128 stands for zero in the data rows.
Here are some points, each followed by its number:
[ 89 153 165  47  90 168 117 110  74  44 103 150 154  93 109 130 130 179
  76  97 117 113  83 149 193  72 120 191 159 183  93 220 126 102  74  69
 147 181 154 128 171 108  79  87  97  87  93 143 106  98 118 181 105 109
 123 200  84  74 177 115 115  94 110  98] 0
[165 211 192  91  95 179 116 114 103 109  77 182 133 116 121  92 130 170
  71 110 177 111  94 144 144  66 127 150 150 196 121 192  96 104  71  99
 154 222 153 103 154  88  97 117 120  44  82 120 150  69  84 141  99 134
 149 162  55 113 169 100  85  95 131 122] 1
[125 158 136 114  75 119 111 127 126 135 121 161 139 122 128 123 139 131
 118 105 118 125 127 120 123 122 134 140 141 132 165 145 117 129 112 100
 135 146 135 141 128 127  95 103 134 126 144 131 137 133 119 125 132 114
 133 127 136 123 166 121 113 124  96 110] 2
[136 150 135 117  94 134 118 123 133  94 121 166 133 121 126 112 138 142
 123 113 141 114 137 128 125 118 132 145 120 143 159 119 114 118 125 126
 132 154 118 144 127 123 108 105 128 106 120 116 143 116 125 142 125 119
 141 125 120 137 157 134 128 102  92 102] 3
[119 165 158 140  76 141 114 111 146 118 110 143 138 121 138 139 122 155
 123 107 149 125 159 116 122 114 123 126 111 118 140 124 113 124 146 129
 101 156 119 159 129 136  93 113 131 103 118 130 146 109 134 112 133 142
 126 139 135 134 173 131 104 130 103 132] 4
[136 151 165 140  78 127 107 119 149 101 120 140 125 125 120 127 141 157
 121 111 144 132 158 124 106  85 129 133  99 124 147 110 130 122 137 126
  97 146 109 160 163 127  84  89 143  97 113 114 151 105 137 143 137 117
 129 127 120 138 180 129  98 101 125 107] 5
[125 203 161 255  71 177  88 166 136  46 145 162 183 151  45  96 144 139
  64 127 166  63 105 182 118  43 150 186  49 241   8 187 119 134 180 113
  85 197  54 255 162 111  69 101 184  84   1  85 128  89  31 170 100 146
 188 159  75 111 191  92 162  25 117  39] 6
[124 164 147 173  98 111  93 127 123  94 137 154 155 141 121 109 149 128
 136 123 158 120 153 123 132 102 122 155 105 110 142 144 126 115 128 103
  70 149 115 191 158 138  82 108 136 123  95 115 134 107 131 128 103 143
 126 119 102 116 178 126 126 125 119 121] 7
[121 139 142 149 112 122  85 123 146  99 116 160 163 118 109 134 141 151
 129 132 152 124 136 153 124  87 128 120 139 121 145 111 138 118 119 113
 106 142 112 143 129 123 105 104 144 126 125 132 162 118 125 131 141 131
 124 134 126 116 151 119 123 109 130 110] 8
[ 85 140 152 175 122 138 106  88 119  40 102 179 143 117 104  60 160 156
 147 148 137  94 119 152 135  29 175 181 110 164 131 102 102 127 110 118
 108 157 103 209 152 104  54 122 160 116  53 129 166 104  82 146 136 146
 133 164  65  59 171 124 156  77 130 105] 9
[133 125 143 179 137 119 115 197 134  32 162 156 167 160  55 106 173 136
 110 132 223  99 135 132 108  45 140 153  41 136  92  64 115 100 124 130
  92 149 101 178 132 141  79 131 166 140  50  83 176 109 100 154  89 190
 161 124  81 142 182 150 155  56 164 106] 10
[102 148 122 248  85 159 131 143 133   5 113 142 173 134  48 158 143 182
  93 113 195  84 114 135 172  20 177 155  82 139  41 123 146 102 129 135
  75 178  95 239 196 105  90 163 179  93  12 104 190  75  81 111 132 199
  97 166  26 105 180 151 186  49 242 127] 11
[134 171 131 203 126 102  83 121 121 100 153 145 144 122  82 117 143 161
 124 120 214 126 134 152 118 109 134 132 120 124  99 113 129  86 120 113
 105 181 104 195 173 167  91 130 131 106  71 151 165  94 120 117 131 127
 139 134 123 114 174 110 135  86 189  90] 12
[ 87 145 136 134 121 129 133 159 139  95 157 136 132 125 111 123 147 149
 118 126 150 128 169 139 150  87 153 152 125 120 127 122 144 145 146  85
  76 149  83 180 172 151  90 121 144 150 123 123 171 115 149 143 155 106
 112 145 125 129 142 114 153 104 137 151] 13
[115 146 117 186 121 114 100 150 113  68 152 147 171 162  98 125 168 133
 142 114 170  96 101 136 154  81 130 159 109 128 102 151 153 120 127  79
 101 156  91 196 157 149 105 135 140 121  70 139 152 107 140 128 121 123
 126 149 106 101 151 174 139  99 169 109] 14
[170  97 126  99 133 107 124 114 145 128 160  56  87 135 158 152 109 110
 138 133 101 136  78 164 134 181 122 101 144 148 170 103 141 189 114 124
 166  80 119 124  84 156 167 100 110 166 213 136 113 133 173  89 115 127
 123 109 156 165 128 129  95 174 117 152] 15
[170  86 160  94 151 106 119 148 132 114 131  54  65 117 177 188  99 105
 129 140  99 118  87 192 160 188 101  98 165 170 129 111 181 198 135 130
 174  82  84 112  96 149 183 102 124 174 218 132 121 118 155 107  93 156
 142 132 174 146  90 103  90 187 136 165] 16
[255  89 154  71 180 123 121  84 120  77 156   0  74 223 136 230  43 122
  85 146 107 100   0 255 176 176 120  50 192 233  75 161 198 252  82 197
 198  64  93 108  46 139 216  61  91 153 249 125  76 115 204 112  52 185
 167 117 153 219  85 119  86 166 189 137] 17
[167  67 140  73 215  99 132 109 126  48 142  36  82 166 153 165 101 131
 112 158 125  90  24 209 156 170 128 127 154 165 102 131 179 214  96 157
 175  61 102 134  76 142 187  96  88 165 223 137  96 105 157 110  62 189
 135 128 158 158 112 145  95 164 192 151] 18
[160  87 133  89 197 109 127 130 128  62 140  33 101 131 134 161  99 115
  94 154 137 121  14 216 151 155 130  85 162 173 114 145 164 202  90 154
 148  85  88 148  62 132 192  76 101 160 218 126 101 113 158  84  72 167
 132 130 137 193  93 120  91 149 177 178] 19
New points follow, each followed by the numbers of its three nearest points above by angle, nearest first.
[122 152  90 112 162 154 120 100 103 245 149 102  99 100 171 104  99  50
 213 161  54 187 170  60 103  83  87 115  94 141  94 109  90  21 156 159
 168 138 126  93 160  79 148 169 163 134  97  96 192 205 117 155 145  89
 119 122 108 110  80  59 144 142  80 123] 9 1 2
[ 94 158 187 131 195 164 159 233  69  74  87 136 172 116 112 233 144 102
  88 104 144  49 181 135 106 110  64 220 125  56  74  47 198 187 106  91
  88 194 165 114 156 134  42 169  89 104  37 124  56 118  73 178  80 167
 163 201 107  48  86 142 168  88 136 104] 10 11 14
[ 85 157 170 141 118 172 174 190 102 110  94 170 147 134  92 207 147 125
  83 137 165  97 174 113 106 129  79 145 138  22 136  55 181 158 123 117
  87 160 182  96 138 137  63 186  91 107  70  91 127  69 127 135 127 167
 101 148 153  93 121 167 136  88 164 161] 11 10 4
[114 138 109 116  93 122 135 111 153 190 134 165 160 128 144  84 125 107
 152 119 101 145 148  95 130 157 117  94 107  97 138 131  82  68 149 136
 121  89 139 108 114 115 150 129 140 146 140 128 136 179 123 148 159 110
 124  73 153 133 118 118 123 146  65 114] 2 3 4
[121 123 106 142  90 122 131 114 129 142 114 123 130 137  98 110 150 115
 125 113 149 157 138 154 112 135 122  79 118  96 164 130 111 105 157 122
 142 102 164 133 106 173 120 117 140 133 132 129 140  96 148  94 141 125
 126 144 135 131 148 136 142 136 110 134] 4 2 8
[126 158 170  95 204 162 183 177  68  16 105 162 158  84 112 224 151 153
  99 141 153  48 165  98 118 135  93 153 173  61 120 142 201 124  23 107
  72 171 202 123 150 104  63 141  96 111  73 146  87 167  86 155 120 137
  95 167 136  37  94 161 120 128 180 131] 0 11 14
[129 142 125 129 171 119 129 112 123 233 135 188  84  71 190  84 147 104
 215 167  78 115 199  66  84 154 144 178 129 131 159 114 119  91 120 139
 115 156 123  90 150 105 129 147 146 132 129 152 157 147  99 182 169  88
  94  96 135  75 104 102 123 153  96 144] 2 9 3
[138 172 126 117 118 172 118 133 159  97 121 102 127 132 149 138  72 162
 107  96 148 139 121 118 137 159 158 161 159 139 150 139 104 160 132 164
 153 124 150 104 122 144 171 132 122 130 137 128 101 114 129  86 121 118
 130 169 136 145 130 139 113 148 146 134] 17 15 19
[119 135  99 131  84 101 119  93 127 136 115 121 121 139 106 116 126 139
 136 106 133 144 138 133 136 145 144 101 145 110 179 130 112 126 143 118
 146 113 152 130 115 146 119 129 141 117 153 135 141 113 155  98 155 114
 136 131 133 155 151 127 138 131 104 134] 2 4 15
[155 149  72 111 144 110 137 124 141 244 188 132 124 126 122  49 148 117
 240 134  92 168 144  38 124 134  94 112  95 145  79 142  84   8 144 124
 153 108 117  65 177  39 179 200 160 142  82 158 154 230  75 190 167 112
 124  51 115  90  95 102 109 176  78  64] 2 1 6
[144 122 123  92  88 122 145 110 157 212 116 144 160 107 110  81 141 105
 162 135  73 149 168 106 158 124 119  69 119 117 133 145 109  59 158 133
  98  95 139 116 110  77 160 129 134 127 153 139 184 169 125 163 176 100
 108  84 123 122  82 113 123 123  77 108] 2 3 8
[ 85 101 144 170 133 169 178 127  68  96  65 176 174  60  93  86 195 127
  79 154 135 172 111 107 121 142 110 136 119  70 135  78 186 152 173 123
 105 158 183 176 107 139  65 172  67  85  40  92  76 127 146  79  90 131
 106 152 114  74 171 201 153 122 197 123] 11 14 9
[114 156 139  99 136 130 118 153 138 146  91 133 102 112 127 192 124 120
 156 118 147 119 156 109 116 119 101 144 173  83 195 103 153 146  86 119
 136 159 147  97 157 121 121 147 139 139 130 144 137 153 121 100 149 106
 110 141 136 107 111 122 139 133 124 146] 2 8 13
